In the data rows, 500 means zero.
Here are some points, one per row:
ndarray[795 435 521 534 661 459 619 544 710 611 412 464 614 264 471]
ndarray[440 314 524 465 530 653 417 454 737 504 440 662 427 555 439]
ndarray[238 775 463 319 251 330 423 523 260 576 300  33 444 417 535]
ndarray[481 575 550 256 515 244 440 408 449 630 539   0 353 453 550]
ndarray[322 498 383 407 111 623 389 554 625 549 415 550 432 453 620]
ndarray[529 729 413 663 745 537 417 556 547 430 482 433 321 642 359]
ndarray[634 663 529 484 522 691 545 369 430 483 446 442 582 330 551]
ndarray[567 652 608 713 619 529 324 511 408 515 401 336 248 575 347]
ndarray[225 638 576 431 947 702 254 485 697 429 364 962 579 645 450]
ndarray[608 470 402 742 617 372 275 426 420 204 526 352 282 758 579]
ndarray[555 340 461 470 551 557 510 458 595 462 523 650 578 469 369]
ndarray[670 419 542 471 390 320 570 516 663 491 546 605 632 378 256]
ndarray[812 226 539 520 704 999 654 401 452 511 393 673 922 384 503]
ndarray[430 607 552 482 651 411 310 177 502 488 703 405 189 595 440]
ndarray[612 354 542 505 444 463 403 393 632 441 340 647 468 416 454]
ndarray[691 183 559 470 264 289 602 719 761 533 481 614 556 522 334]
ndarray[139 521 470 498 424 320 556 594 587 714 522 519 505 824 468]
ndarray[417 520 723 633 741 418 541 506 620 412 785 517 328 658 615]
ndarray[633 403 543 510 390 415 574 574 616 434 618 628 678 387 367]
ndarray[453 383 726 345 680 456 668 633 247 555 603 499 524 442 703]
ndarray[280 622 620 471 734 546 498 602 220 520 548 723 401 538 598]
ndarray[ 84 793 525 464 304 502 318 549 498 645 413 401 394 490 462]
ndarray[657 513 403 276 160 564 359 412 439 394 662 462 500 149 549]
ndarray[295 748 500 519 530 518 546 617 450 635 549 590 429 540 595]
ndarray[615 191 252 403 249 347 610 395 507 456 438 656 703 589 711]
ndarray[565 469 437 679 661 499 387 388 360 337 666 300 327 675 429]
ndarray[761 660 365 571 420 592 916 741 195 690 221 579 734 390 625]
ndarray[411 409 460 355 112 564 400 421 593 380 518 527 313 300 690]
ndarray[399 577 547 734 669 684 328 431 354 367 497 502 231 521 346]
ndarray[559 434 349 414 490 563 886 581 301 760 354 617 769 529 556]
ndarray[455 632 441 625 689 474 282 424 361 411 585 376 330 540 511]
ndarray[586 154 382 355 325 368 956 464 406 502 486 613 702 632 825]
ndarray[641 395 432 633 489 606 395 380 558 325 634 484 595 458 385]
ndarray[647 705 602 702 234 692 496 603 654 386 446 362 621 512 398]
ndarray[575 424 384 469 600 477 562 580 666 623 430 465 539 328 467]
ndarray[220 570 676 411 577 217 573 610 484 597 714 398 750 640 444]
These points spread out most along one direction. How many in every 100 of the points above lie lower along it than each point below? Answers are rounded to whole numbers. More than half of the points above lie lower than the first one.
ndarray[295 748 500 519 530 518 546 617 450 635 549 590 429 540 595] : 36
ndarray[634 663 529 484 522 691 545 369 430 483 446 442 582 330 551] : 58
ndarray[641 395 432 633 489 606 395 380 558 325 634 484 595 458 385] : 47
ndarray[238 775 463 319 251 330 423 523 260 576 300  33 444 417 535] : 25
ndarray[280 622 620 471 734 546 498 602 220 520 548 723 401 538 598] : 33
ndarray[575 424 384 469 600 477 562 580 666 623 430 465 539 328 467] : 72
ndarray[586 154 382 355 325 368 956 464 406 502 486 613 702 632 825] : 97
ndarray[417 520 723 633 741 418 541 506 620 412 785 517 328 658 615] : 22
ndarray[612 354 542 505 444 463 403 393 632 441 340 647 468 416 454] : 64
ndarray[567 652 608 713 619 529 324 511 408 515 401 336 248 575 347] : 8
ndarray[555 340 461 470 551 557 510 458 595 462 523 650 578 469 369] : 69
